Points and heights:
J495 h=54: [125 49 60 135 54 100 110 97 102 117 49 98]
J379 h=57: [74 44 64 63 76 84 119 128 112 67 40 75]
J78 h=76: [101 149 136 113 140 105 84 80 89 113 146 100]
J733 h=94: [85 121 135 83 123 97 166 153 125 83 128 91]
J728 h=76: [77 112 129 82 118 89 160 155 118 77 118 87]
J510 h=35: [92 70 88 78 81 74 131 145 110 61 51 77]
J979 h=82: [70 125 124 47 131 98 76 92 112 94 133 95]
J589 h=88: [8 80 87 44 79 77 80 109 148 106 88 96]
J523 h=42: [35 75 73 51 66 87 84 105 117 82 36 95]
J650 h=90: [172 113 108 149 94 129 110 94 55 90 126 106]
J400 h=91: [122 146 138 132 125 113 76 78 88 128 158 120]
J501 h=81: [142 119 133 148 128 116 104 102 86 121 169 93]
J132 h=89: [56 69 59 53 72 87 72 88 102 76 44 108]
J857 h=72: [93 113 99 108 131 110 67 58 105 139 129 102]
J490 h=55: [126 76 73 138 63 105 114 93 93 110 56 104]
J266 h=82: [117 149 136 131 140 108 88 85 82 120 156 106]
J219 h=50: [124 57 65 134 63 99 114 94 98 114 53 103]
J660 h=43: [101 99 114 96 101 90 141 149 108 73 75 86]
J640 h=80: [100 140 127 123 139 108 79 71 90 127 144 108]
J141 h=25: [90 117 127 72 139 92 126 130 112 79 144 86]
J566 h=92: [149 114 133 151 122 120 106 109 90 117 174 94]
J862 h=92: [58 102 114 33 121 95 66 96 113 98 127 95]
J719 h=58: [85 73 69 89 67 93 91 79 102 101 35 117]
J290 h=77: [32 84 92 41 98 79 71 102 138 107 101 93]
J342 h=81: [102 115 132 95 115 103 153 159 110 76 94 90]
J104 h=78: [139 114 126 159 102 122 139 124 86 109 114 93]
J183 h=72: [146 109 105 153 94 116 122 108 74 97 100 100]
J918 h=66: [96 62 60 114 55 95 93 80 94 116 35 117]
J765 h=91: [179 112 106 147 93 134 110 94 52 90 119 104]
J554 h=59: [134 90 92 120 77 96 140 134 88 70 72 101]
J988 h=72: [92 76 66 103 67 96 77 65 94 115 37 117]
J809 h=70: [88 73 63 96 71 93 76 69 95 110 37 116]
J297 h=54: [74 125 126 56 131 87 97 111 105 85 139 95]
J313 h=82: [118 114 88 118 115 127 70 51 100 140 135 120]
J279 h=71: [129 141 127 134 113 117 79 77 84 124 161 123]
J259 h=95: [128 144 142 137 119 118 80 88 84 128 167 116]
J696 h=60: [142 97 97 148 78 105 140 119 83 87 74 102]
J849 h=84: [71 64 60 76 75 89 68 74 94 90 44 111]
J362 h=88: [85 115 105 103 138 111 63 53 110 141 128 100]
J609 h=64: [104 138 129 110 140 97 90 91 94 106 149 99]
J448 h=88: [123 148 141 133 129 110 83 82 83 125 159 111]
J72 h=34: [60 64 73 54 72 87 100 115 117 80 36 90]
J602 h=50: [115 119 97 121 117 116 71 58 93 130 133 118]
J358 h=53: [90 118 129 77 139 99 151 145 116 79 139 83]
J250 h=70: [68 92 98 62 115 90 63 82 122 110 109 101]
J784 h=86: [68 84 121 75 96 69 139 161 113 71 85 71]
J381 h=99: [108 150 139 129 145 107 81 71 85 123 149 111]
J97 h=84: [57 66 60 56 66 88 75 88 101 77 35 112]
J646 h=70: [133 124 121 136 125 106 104 94 84 111 141 101]
J800 h=86: [143 58 65 149 49 112 116 96 104 114 58 98]
J499 h=66: [124 97 74 119 85 110 69 61 80 116 72 111]
J247 h=82: [80 138 132 63 139 99 85 89 103 95 137 99]
J480 h=75: [155 98 84 159 64 110 141 117 81 95 76 102]
J382 h=65: [59 78 86 54 94 87 71 85 124 101 81 103]
J544 h=88: [73 62 81 71 80 66 123 144 111 59 51 64]
J882 h=48: [59 46 65 62 71 90 114 126 116 69 36 78]
J963 h=81: [156 104 100 157 72 120 146 117 75 93 83 104]
J811 h=78: [156 107 79 143 68 120 101 86 78 106 77 114]
J140 h=75: [158 116 84 130 85 130 68 64 68 111 98 120]
J65 h=23: [65 51 59 57 68 89 104 112 112 75 34 96]
J722 h=81: [159 108 81 150 66 125 106 88 81 108 78 113]
J997 h=94: [176 105 109 157 93 134 123 106 58 95 113 100]
J740 h=85: [150 110 117 161 85 128 148 125 79 101 93 101]
J638 h=72: [89 143 129 84 139 99 83 88 99 97 145 103]
J184 h=62: [73 116 129 79 125 91 161 154 121 83 131 89]
J114 h=78: [47 70 63 51 63 86 80 94 107 73 35 109]
J160 h=66: [42 91 103 51 98 77 97 114 138 103 95 97]
J409 h=97: [71 113 127 72 120 84 166 163 112 82 119 87]
J147 h=33: [123 119 130 132 138 108 128 116 99 106 154 88]
J628 h=65: [104 117 100 108 119 99 78 76 95 113 120 108]
J387 h=88: [116 149 137 131 133 111 79 77 86 127 152 115]
J813 h=39: [96 128 133 80 143 97 109 115 105 86 146 91]
J352 h=60: [144 81 75 155 60 105 125 102 94 105 68 100]
J805 h=69: [101 125 110 116 134 114 73 62 101 138 138 110]
J819 h=64: [84 82 73 83 87 90 77 75 104 108 59 108]
J946 h=80: [144 119 130 146 127 117 105 108 84 120 169 100]
J109 h=30: [129 80 83 123 74 88 135 127 94 77 64 100]
J731 h=42: [81 54 71 66 75 83 120 128 114 73 42 84]
J502 h=31: [93 83 103 87 91 79 133 145 112 70 63 82]
J841 h=74: [64 110 126 54 125 79 124 137 107 81 135 86]
J812 h=68: [93 139 128 89 136 95 84 90 98 102 147 102]
J887 h=58: [136 113 131 144 131 115 119 110 90 117 165 86]
J688 h=92: [75 147 133 47 137 95 89 105 98 80 143 99]
J748 h=23: [87 116 131 76 137 94 136 136 116 82 140 86]
J218 h=94: [106 126 116 119 136 127 71 61 100 144 142 112]
J475 h=86: [130 140 138 140 119 113 85 87 83 124 165 115]
J119 h=78: [112 146 135 127 137 107 88 81 84 117 154 106]
J397 h=78: [67 69 100 72 88 70 122 151 118 72 58 61]
J176 h=80: [110 149 137 118 140 100 88 79 85 118 150 105]
J873 h=38: [84 60 77 71 77 82 122 132 113 72 43 84]
J483 h=76: [64 108 126 66 123 80 147 152 113 79 132 83]
J49 h=70: [55 85 116 69 102 65 143 149 127 81 108 79]
J95 h=51: [139 66 70 141 59 97 126 106 93 103 59 97]
J66 h=71: [152 132 105 133 96 118 82 77 68 108 129 119]
J709 h=76: [144 113 125 157 103 121 131 119 84 109 125 93]
J520 h=85: [74 135 132 48 134 94 86 101 101 86 140 98]
J553 h=82: [83 141 133 52 143 95 100 116 98 77 149 91]
J955 h=60: [36 80 87 47 86 79 83 101 136 102 73 99]
J871 h=61: [69 37 53 61 70 89 122 118 113 66 40 79]
J460 h=82: [162 112 115 154 104 126 118 106 65 100 124 99]
J192 h=94: [127 149 142 137 117 115 78 85 82 129 162 119]
J324 h=64: [151 89 79 156 67 105 134 110 84 96 70 102]
J13 h=83: [138 95 64 118 86 126 55 46 89 126 95 113]
J905 h=67: [93 31 55 80 67 94 119 125 113 76 38 95]
J827 h=78: [39 75 79 38 94 79 63 94 131 96 93 97]
J898 h=76: [98 65 64 122 48 97 82 73 95 124 39 120]
J641 h=12: [55 62 60 51 62 87 97 105 109 69 30 99]
J282 h=53: [130 57 64 140 55 101 115 98 100 113 55 100]
J20 h=21: [51 69 62 49 59 87 89 102 110 71 30 108]
J526 h=51: [126 102 108 130 91 100 142 135 95 83 76 96]
J769 h=37: [68 110 127 72 123 79 149 148 120 77 128 88]
J694 h=75: [114 140 128 128 129 112 75 73 88 132 152 117]
J38 h=82: [146 111 126 158 105 122 135 120 87 109 124 91]
J182 h=82: [77 128 119 62 139 102 76 88 109 101 133 98]
J226 h=85: [90 154 139 65 143 101 90 93 101 85 145 102]
J993 h=64: [119 119 94 117 115 125 71 53 95 135 139 121]
J717 h=96: [24 75 74 47 65 87 77 106 121 82 50 96]
J53 h=55: [79 111 118 80 114 82 117 125 123 88 111 99]
J741 h=54: [108 83 81 110 77 96 112 100 97 97 54 103]
J424 h=69: [51 44 52 59 66 92 112 117 110 64 39 77]
J618 h=55: [68 79 87 65 80 82 99 116 126 91 55 97]
J204 h=75: [146 103 71 119 86 132 56 53 79 123 92 114]
J695 h=62: [109 127 111 113 125 102 76 70 92 120 134 109]
J926 h=80: [121 70 70 131 45 107 89 70 101 129 45 119]
J338 h=89: [135 138 138 138 117 118 89 90 85 129 167 114]
J27 h=64: [102 122 133 105 125 105 153 142 121 87 125 95]
J55 h=42: [61 46 52 60 64 92 108 113 109 68 32 93]
J446 h=67: [104 135 123 112 132 97 85 79 96 116 142 108]
J995 h=60: [64 75 71 61 76 88 77 90 113 89 45 109]
J786 h=87: [49 98 113 33 120 85 67 103 112 97 127 91]
J327 h=71: [154 111 92 150 85 115 115 98 69 97 87 106]
J403 h=90: [126 78 68 124 60 113 58 52 90 120 58 112]
J419 h=79: [81 68 59 105 55 86 81 75 95 112 31 123]
J113 h=62: [66 97 105 66 100 83 101 107 129 100 94 98]
J712 h=78: [33 78 87 36 93 74 64 95 138 105 97 96]
J58 h=89: [164 112 117 146 108 126 108 97 68 107 149 104]
J251 h=89: [157 108 122 153 116 125 115 109 78 110 154 91]
J415 h=73: [51 96 105 41 113 84 68 100 128 101 117 94]
J881 h=86: [89 90 78 99 118 95 52 44 112 129 116 102]
J332 h=54: [122 92 86 129 79 98 123 107 93 94 62 97]
J559 h=29: [90 59 77 78 81 81 125 128 113 70 44 83]
J278 h=27: [48 59 66 54 68 90 97 118 114 77 35 88]
J705 h=79: [163 113 109 148 98 124 111 102 62 96 116 104]
J797 h=62: [149 118 89 129 91 127 70 66 73 112 109 120]
J431 h=59: [91 36 55 88 64 96 107 115 113 82 40 103]
J679 h=78: [23 78 85 40 93 76 73 104 143 104 97 96]
J351 h=81: [72 104 105 73 128 101 59 64 120 124 121 93]
J521 h=69: [96 90 79 97 107 99 61 52 95 120 95 107]
J472 h=45: [126 125 98 122 114 117 72 58 89 126 136 121]
J726 h=95: [11 77 88 45 87 77 71 105 144 104 98 96]
J582 h=86: [91 155 138 89 144 105 92 86 94 98 145 104]
J236 h=82: [139 112 124 149 94 119 145 136 85 96 88 99]
J647 h=83: [70 129 129 43 133 94 83 105 105 86 140 96]
J3 h=88: [149 113 130 151 126 123 109 107 85 119 175 95]
J291 h=84: [57 82 113 74 100 64 140 151 124 75 102 72]
J884 h=65: [137 105 87 139 81 109 109 92 84 105 71 107]
J512 h=63: [121 99 76 113 97 110 66 57 85 115 85 109]
J985 h=73: [106 78 65 105 83 98 65 57 87 112 54 109]
J613 h=82: [56 86 94 45 120 88 51 77 131 109 116 90]
J923 h=92: [113 75 64 110 92 102 52 35 89 114 86 109]
J17 h=67: [121 120 107 126 115 101 97 89 87 106 121 106]
J839 h=0: [108 73 86 93 79 80 135 136 103 64 55 92]
Bottom of the valley:
Which row is the lowest point of the valley that each row below runs down into?
J841: J748
J66: J472
J884: J839
J857: J472
J813: J748
J628: J472
J327: J839
J183: J839
J141: J748
